Each path below is one point turned by a fixed rotation once a step. After each direction that follows a path, write how fast that rotation turns it, in degrees a step (0 if it stays still).
Each turn is a multiple of 5 degrees from 10 to 175, or 0.
Each row of a path follows its step; steps can be skipped.
Rotation 1:
step 0: [-0.37  0.32  1.93  1.28 -0.61 -1.18  1.56 -0.32  1.49 -0.24  0.57 -0.65
  0.09  1.27  1.77  1.09 -0.14  0.27  0.81  1.30  1.61  1.57 -2.34  1.10
 -1.22  0.06 -1.47  1.39  0.01 -0.40  2.01 -0.06 -0.64 -3.12 -0.91  0.97
  0.24  0.45  2.37  1.18  0.15 -1.87 -1.20  0.03 -1.83  0.30 -1.07  0.55
 -0.04 -0.33 -2.48  1.52 -0.27  1.60 -1.79]
step 1: [-1.59 -2.73 -2.13  0.95  0.08 -1.35 -0.04 -2.40  2.09 -0.71 -0.99 -1.76
 -0.88  1.24  0.32 -1.00 -1.35  2.31  0.18  0.26  1.11  3.66  0.76  0.15
  0.44  1.63 -0.20  0.32  0.47 -0.05  2.19  0.78 -1.06 -0.04 -0.14 -0.54
  0.95 -1.25 -0.24  2.76 -0.72  0.64 -0.19 -1.12  0.31  0.82  0.63  0.00
  0.16 -1.44  1.27 -0.91  0.76 -0.68 -0.12]
step 3: [ 1.17 -2.41  1.10  0.42  1.61 -1.33 -1.82  1.38  1.41 -0.51 -0.20 -2.14
  0.18  1.83  0.45  0.22  0.62  1.15 -0.69  0.40  2.22  0.76 -1.47  2.17
 -0.63  0.63 -0.29  1.01  1.11 -2.07  1.51 -0.36 -0.86 -2.85  0.40  1.77
  1.23  1.10  0.56  1.03 -2.17 -1.39 -1.57  1.58 -1.09  0.53  0.06 -1.25
  0.08 -1.10  0.43 -1.19 -0.29 -0.18 -0.18]
step 4: [-3.02 -0.21 -0.17  0.25  0.06 -2.39 -0.02  0.32  1.00  0.37 -1.36 -1.49
 -2.20  1.35  1.32 -0.78 -1.50  1.89  2.15 -0.32  0.33  1.01 -0.73 -0.34
  1.20  0.79 -1.15  2.43 -2.20 -1.96  1.03  2.61 -0.32  0.32 -0.09  0.32
 -1.14 -0.58  2.21  1.21 -0.64 -0.18 -0.53 -0.70  2.77  1.03  0.34  0.39
  0.69 -0.34  0.40  0.11  1.18  0.89  0.90]
step 5: [-1.33 -2.08  1.62  0.91  0.78 -1.64  0.60 -0.46  0.87 -1.05  1.86 -0.40
 -0.99 -0.96  2.29 -0.78  0.30 -0.39  1.83 -0.30  3.05  1.46  0.54  0.46
 -0.88  0.03  1.15  0.15  1.41  0.76  1.51  1.89  0.36 -0.66 -0.69 -0.02
 -0.24  1.22  0.20  0.31 -2.36 -2.22  0.89  0.96 -0.87  0.18 -0.32  1.33
 -0.99 -0.12  0.04  0.51 -0.18  0.69 -3.93]
step 7: [-1.20  0.84  2.86  1.87  0.73 -1.79 -0.26  0.74  2.47 -0.40  1.45 -0.56
 -2.23  1.41  0.36  0.82  0.24 -0.12  1.61  1.28  0.84 -0.30  1.13 -0.10
  1.16  0.67  0.94  1.58 -2.05 -1.97  2.24 -0.40 -0.31 -0.09  1.48  1.07
  0.02 -1.38  0.43  2.36 -0.42  1.11 -0.29  0.84  1.69  1.65  0.32  1.75
 -1.06 -0.31  1.52 -0.29  0.33  0.81 -1.68]
step 8: [-0.65 -2.83  1.31  0.45 -0.12  0.45 -1.94 -0.11  1.46 -0.90  0.17 -2.76
  1.00  1.41  2.35  0.05 -0.73  1.24  0.73  1.39  0.28  2.19 -0.18  0.45
 -0.51 -2.14 -1.27  3.02  1.35 -0.77  0.25  0.47  0.60 -1.73  0.52 -1.01
 -1.58  1.98 -0.92  0.29 -1.11 -1.98 -0.48 -0.35 -0.19 -0.59  0.18  1.14
  1.13 -0.06 -0.01  0.25  0.05  0.48 -2.47]
step 9: [-2.46  0.29  0.29  1.16  0.47 -0.81 -0.23  0.65  2.75 -1.41  0.25 -0.28
 -1.80  0.43  3.04  0.30 -0.72  1.77  1.81  0.75  1.47  1.61 -0.18  0.65
 -1.16  3.59 -0.40 -0.47 -0.75  1.13 -0.03 -0.18 -1.07 -1.79 -0.24  0.86
 -0.31 -0.59  2.84  1.09  0.26 -0.95 -0.07 -1.63 -0.15  0.04  1.01  1.01
  0.13 -1.20 -0.91 -1.42  0.06 -0.82  1.58]
step 12: [-1.33 -2.01  0.09  1.74  0.07 -0.96 -1.61  0.78  2.89 -0.38  1.15 -0.01
 -1.20  1.46  1.94  0.70 -1.00  0.33  1.29  1.64  2.95 -0.03 -1.31 -0.09
  0.24  2.48 -1.30  0.92  1.31 -0.84  0.79 -0.05  0.08  0.39 -0.95 -0.64
  1.05 -0.39  2.55  1.06 -1.16  1.51 -0.43  1.68  1.60  0.25  0.09 -0.40
  0.85 -1.46  2.23  0.08 -1.37  0.64  0.37]
step 13: [ 0.01 -0.72  1.73  0.61  0.02 -0.98 -0.34 -2.34  0.58  1.80  0.81 -1.00
 -1.75  0.15  1.05 -0.39 -2.33  0.92  3.16  0.25  0.41  2.26 -1.15  0.63
  0.44 -1.57 -0.68  1.12  0.34 -0.09  1.66  0.80 -0.26 -1.69 -1.46 -0.89
 -2.21  0.37  0.65  0.52  0.92 -0.31  1.03 -0.97  1.63  0.42 -0.35  1.24
 -0.09 -0.96 -2.77 -0.67  1.26  1.09 -2.63]
step 15: [-1.32 -0.61  1.94 -1.45 -0.32  0.43 -1.16  0.96  1.46  1.44  1.22 -1.34
 -0.09  0.92 -1.15  1.15 -2.25  0.76  0.90  1.42  2.38  0.09 -1.06  0.94
 -0.39  0.90  0.02  0.67 -0.45 -1.74  2.07 -0.47  0.10 -1.80 -0.24 -0.90
 -1.94 -1.34 -0.38  2.16 -1.48  0.45  0.40 -0.17  3.59  0.39 -0.08  1.19
  1.98 -0.21  1.43 -0.82 -0.40 -0.56  1.26]
Speeds:
[ 0.13 -0.24  0.13  0.48  0.08 -0.47 -0.29  0.01  0.02  0.14 -0.05  0.01
  0.63 -0.42  0.33 -0.08 -0.01  0.05  0.01 -0.13 -0.11 -0.43 -0.08 -0.09
  0.39  0.50  0.19 -0.21  0.17  0.11  0.79 -0.06 -0.42  0.66  0.41  0.51
 -0.67  0.13 -0.40  0.26  0.17  0.22 -0.57 -0.62  0.44 -0.30  0.02 -0.49
  0.14 -0.11 -0.54  0.47  0.15  0.03 -0.15] -> 120
[-0.16 -0.23  0.54 -0.15 -0.19  0.64 -0.68  0.55  0.37 -0.05  0.12  0.31
  0.32 -0.36 -0.13 -0.75 -0.02 -0.64  0.73 -0.12 -0.16 -0.01 -0.24  0.25
 -0.46  0.47  0.30 -0.36  0.65  0.16  0.15  0.06  0.04 -0.18 -0.13 -0.71
 -0.03 -0.06  0.54 -0.09  0.08 -0.12 -0.16  0.05 -0.06 -0.52  0.13 -0.20
 -0.11 -0.06  0.09 -0.25  0.04 -0.09  0.33] -> 110
[-0.04  0.14  0.06  0.32  0.23 -0.14  0.46 -0.01 -0.62 -0.63 -0.13 -0.62
  0.35  0.09  0.65  0.00  0.22  0.03 -0.09  0.32 -0.18 -0.56 -0.04 -0.02
 -0.79 -0.68 -0.08 -0.32  0.56  0.14  0.19  0.30 -0.32 -0.95 -0.24 -0.07
  0.02  0.45 -0.18 -0.24  0.25  0.15 -0.36  0.17 -0.06 -0.30  0.41 -0.23
 -0.23  0.23 -0.01  0.06 -0.13 -0.08 -0.08] -> 130
[-0.30  0.07  0.12  0.20  0.33 -0.17 -0.09  0.56  0.56  0.24  0.14  0.21
 -0.48 -0.10  0.01  0.17 -0.21 -0.45 -0.72 -0.34  0.23 -0.16  0.19  0.14
 -0.34  0.28  0.23  0.27  0.06  0.51  0.01  0.13 -0.41 -0.34 -0.13  0.44
  0.07 -0.27 -0.10 -0.40  0.81 -0.03 -0.07  0.15 -0.18  0.24 -0.13  0.52
 -0.90 -0.08 -0.10  0.69  0.41  0.34  0.14] -> 160
[ 0.03 -0.16 -0.29 -0.23  0.12 -0.14  0.27  0.07  0.55  0.02  0.07 -0.65
 -0.29 -0.15  0.05 -0.32  0.05 -0.24 -0.40  0.68  0.39 -0.19 -0.32 -0.20
  0.07 -0.26 -0.60 -0.40  0.36 -0.13  0.00 -0.08 -0.14  0.61  0.06  0.31
 -0.05 -0.29  0.37  0.61  0.06 -0.05 -0.05 -0.27 -0.04 -0.17 -0.06  0.15
 -0.53  0.56 -0.09 -0.49 -0.24 -0.10  1.12] -> 130
[-0.80  0.13 -0.38  0.27  0.26 -0.45 -0.03 -0.13 -0.55  0.19  0.37 -0.05
 -0.51  0.04  0.00 -0.31  0.07  0.13  0.26  0.19 -0.86 -0.32  0.56 -0.43
 -0.05  1.00 -0.21  0.26 -0.02  0.10 -0.42 -0.14  0.02 -0.07 -0.05 -0.05
  0.04 -0.13  0.16  0.24 -0.39  0.49 -0.52  0.20 -0.15 -0.25  0.13  0.18
  0.08 -0.12  0.35  0.29 -0.04 -0.27  0.55] -> 140
Rotation 2:
step 0: [-1.84 -0.80  0.65  0.22 -0.46  0.26  1.69  0.75 -0.91 -0.32  1.90 -0.78
 -0.97 -0.75  0.89  0.58  1.26  0.35  2.61  1.55  0.20  0.59 -0.85 -1.14
  1.43  0.79  1.38  0.01  0.55 -1.57 -0.70  0.97 -2.75  0.54  1.15 -0.22
  1.58  1.38  0.01 -0.06 -0.84 -2.25 -1.82 -0.23 -0.46 -1.02  0.32  1.96
 -0.42  0.67 -2.37 -0.25 -0.33  0.82 -1.49]
step 1: [ 0.23  3.29 -0.17  0.33  0.03 -0.75  1.93 -1.73  0.16  0.68  1.42 -3.28
 -0.37 -0.05 -0.26 -1.23  0.51 -0.68  1.89  0.67  0.12  0.92 -0.01 -0.43
  0.07  0.51 -0.23 -0.52  0.09 -0.09  1.52  2.95  0.43 -1.29  0.50 -0.78
  2.39 -0.63  0.04 -0.67  1.16  0.03  0.55 -0.29  2.10 -0.07  1.37 -0.28
  0.96  0.60 -1.20 -0.02 -1.15 -1.54  1.00]
step 4: [-0.57  1.46 -0.77  0.86 -1.41 -0.60 -0.34 -1.86 -1.91 -0.32 -0.28 -0.30
  0.40  0.11  0.37  0.91  1.12 -0.12 -0.16 -0.41  0.43  1.22 -0.82  0.20
 -0.46 -0.18 -2.47  0.65  0.10 -0.93  2.31  2.60  1.27  0.08 -0.34  0.13
  0.50 -1.00  1.81 -0.05  0.77  0.10  0.02  1.38  2.30 -0.22  2.15  1.05
  0.40  1.16 -0.32  0.56 -2.67 -1.93  2.05]
step 6: [-2.00 -0.16  1.28  0.82  0.12  1.23  1.33  0.47 -1.61 -1.65  0.40  1.67
 -2.58 -0.08 -1.15  0.95 -0.05  1.55 -0.71 -1.24  0.23  0.20  0.77 -0.43
  1.29  0.91 -1.28  0.13 -0.40  2.28  1.16 -0.52 -1.96 -0.35  0.65  1.60
 -0.23 -0.03 -1.07  0.74 -0.50 -0.56 -2.41  0.65  2.02 -2.15  1.79  0.32
  1.26  1.37 -0.63 -0.78 -0.77  0.34  0.08]
step 7: [-1.47  0.86 -1.26  0.19 -0.16  0.61  0.45 -2.04 -1.26  0.32 -0.36  1.44
  1.49 -0.28 -0.44  0.04  1.27  1.89 -0.62  0.96  1.87  1.78  0.57 -0.98
 -0.48  0.13 -1.79 -0.42  0.78 -1.54  0.36  1.58 -0.30 -0.60  0.86  0.12
 -0.02  0.30  0.73 -2.23  0.99  1.90 -0.71  0.65  0.57 -0.63  1.87  1.08
 -1.66  2.88 -1.11  2.13 -0.31 -0.67  0.41]
step 8: [-1.89  1.56  1.91 -1.17 -0.16  2.34 -0.94  1.64 -0.05 -0.41  0.25  0.54
  0.95 -0.83 -1.05 -0.84  0.34  1.15  0.66 -0.47  1.73  1.10 -0.72 -1.62
  0.23  0.92 -0.04  0.09 -0.94 -0.90  2.96  0.36  0.42 -2.60 -1.15 -0.70
  0.67 -0.93 -1.82 -0.26  1.49  1.44 -0.54 -0.47 -0.09 -1.25 -0.21 -1.83
  0.09 -0.19 -0.44 -0.36  1.63  0.89 -1.80]
step 9: [-1.75 -1.23  0.60  0.77  0.37 -0.68  0.25  0.21  0.02 -0.54  1.18  0.51
 -2.24 -0.55 -1.00 -0.57  0.59  1.92  0.97  0.35  0.83  0.76  0.94 -0.01
  1.90  1.24 -1.51  0.54 -2.48  0.23 -1.01  0.41 -0.59 -0.19  2.21  0.55
 -0.19 -0.32 -1.09 -0.13  0.52 -0.38 -0.39 -1.55  0.05 -3.06  0.66 -0.10
 -0.59  2.18 -1.76 -2.13 -1.59  1.89 -0.16]
step 10: [ 0.27  0.67 -0.72 -0.63  0.45  0.59  1.85 -0.55  0.22  0.30  0.98 -0.29
  1.22 -0.52 -0.50  1.37 -0.17  1.13  0.64 -0.03  0.64  2.40  1.10 -0.37
  0.03 -1.02 -2.58 -1.36  1.54 -1.22  0.56  2.32  1.67 -0.10  2.19 -0.80
  1.88 -0.51 -0.81 -3.20  0.43  0.63  0.64 -1.62 -1.05 -0.66 -0.31 -0.53
  0.12  1.53 -0.62  1.47 -1.35 -0.89 -1.03]
step 12: [ 0.40 -0.86 -0.96  2.97  0.34 -0.37 -1.13  0.21 -1.04  0.44  1.92 -0.43
  0.16  1.33 -1.10  0.16  0.56  1.60  2.36  0.30 -0.52  1.03  0.06 -0.39
  2.63  1.75 -0.28  0.85 -0.89  0.28 -0.92 -0.07  0.15  1.02  2.42  0.68
  0.47 -1.76  0.06 -1.63 -0.77 -2.52 -1.20 -1.28 -0.04 -0.87  0.27 -0.36
  1.63  1.38  0.60 -1.31 -1.01  1.33 -0.04]
step 13: [-1.00  0.17 -1.20  1.24  0.95  0.04  2.51 -0.69 -0.35  0.70  1.33 -0.74
  0.67 -0.26 -1.08  0.32  1.14  0.77  0.01 -2.46 -1.00  2.60 -0.65 -0.09
  0.06 -0.84 -1.89 -0.50  1.33 -0.34  1.01  2.04  1.31  0.24 -0.02  1.35
  0.91 -0.92 -0.59 -0.92 -1.05  0.78  0.81  1.00 -1.03  0.85  0.90  0.34
  2.83 -0.12  1.51  1.19 -1.80 -1.28 -1.17]
step 15: [-1.45  1.16  0.82  1.93  0.64  1.56  0.79 -1.34 -1.00 -1.11  1.50 -0.22
  1.70  0.28 -0.54  0.60 -0.36  0.63  2.04 -0.57  0.61 -1.63  1.01 -1.22
  2.08  1.60  0.18  1.36 -0.92  1.71  0.22 -0.32 -0.49  0.18 -1.00  1.12
 -0.37 -2.22 -0.34 -1.66 -0.60 -1.84 -0.82 -0.46  0.73 -0.36  1.55  0.89
  1.35  0.38  1.68  0.57 -1.36  2.45  0.27]
Speeds:
[ 0.19  0.16 -0.08 -0.18  0.72  0.30 -0.15 -0.15 -0.34  0.02 -0.47 -0.09
  0.00  0.12 -0.27  0.67  0.66 -0.37 -0.11 -0.02 -0.54  0.09  0.25 -0.47
  0.05  0.44 -0.30  0.59 -0.12 -0.11  0.09 -0.39 -0.58  0.03 -0.71  0.98
 -0.15  0.30  0.39 -0.28  0.11  0.13  0.19  0.25 -0.10 -0.49 -0.13 -0.19
  0.10 -0.08  0.21  0.17  0.07 -0.15  0.18] -> 40
[ 0.33  0.13  0.26  0.33  0.53  0.59 -0.15  0.22 -0.24  0.16  0.18 -0.11
  0.18  0.12  0.37  0.02 -0.29  0.08 -0.06 -0.14  0.35  0.59 -0.25  0.24
 -0.39 -0.34  0.42  0.39 -0.69  0.15 -0.43 -0.43  0.02  0.19 -0.37  0.21
  0.48 -0.33  0.18  0.06  0.67  0.20  0.11 -0.36  0.72  0.54  0.03 -0.33
  0.08  0.14 -0.28 -0.22 -0.15  0.73  0.14] -> 110
[-0.66  0.04  0.14 -0.75  0.47  0.43 -0.02 -0.65  0.25  0.27  0.06 -0.31
  0.11 -0.12  0.52 -0.47  0.04  0.18  0.33  0.11  0.14 -0.15  0.21  0.07
  0.12  0.30  0.15  0.33 -0.26  0.50 -0.43  0.61  0.46 -0.31  0.12  0.26
  0.24  0.24 -0.50  0.33  0.35  0.11  0.42  0.37 -0.25 -0.36  0.19  0.12
 -0.43 -0.23  0.50  0.32  0.17  0.45  0.17] -> 55
[ 0.17  0.21  0.45  0.24 -0.12  0.42  0.04 -0.30 -0.35  0.42 -0.18 -0.46
  0.07 -0.28 -0.78  0.51 -0.58  0.25  0.36  0.26 -0.05  0.16  0.07 -0.08
 -0.35  0.50  0.16 -0.19  0.76  0.42 -0.17 -0.33 -0.14 -0.23  0.68 -0.39
  0.10  0.02  0.32 -0.20  0.72 -0.25 -0.09 -0.11 -0.29  0.14 -0.27 -0.35
 -0.19 -0.11  0.63 -0.09  0.24 -0.10 -0.05] -> 155
[ 0.28  0.05 -0.50 -0.18 -0.13  0.60  0.15 -0.03 -0.20  0.21  0.26  0.37
  0.41  0.49 -0.14 -0.27 -0.12  0.70 -0.67 -0.42  0.22  0.22  0.14 -0.25
 -0.09  0.34 -0.56  0.10 -0.36 -0.42 -0.12 -0.12  0.23  0.11  0.33 -0.14
 -0.49  0.16 -0.44  0.33  0.04  0.01 -0.09 -0.31 -0.85 -0.32 -0.45 -0.65
  0.36  0.25  0.07 -0.20 -0.27  0.17  0.23] -> 20
[-0.10 -0.45  0.12  0.17 -0.25 -0.04 -0.74 -0.63 -0.93  0.09 -0.29  0.03
  0.39 -0.07  0.03 -0.38  0.34  0.18  0.20 -0.34  0.30 -0.35 -0.12  0.40
  0.16 -0.04 -0.29 -0.32 -0.08  0.12 -0.23 -0.07 -0.33  0.21 -0.35 -0.36
  0.72 -0.27  0.44  0.26 -0.38 -0.01  0.16  0.00 -0.30 -0.29  0.06 -0.53
  0.31  0.12 -0.26  0.46  0.70  0.00 -0.28] -> 85
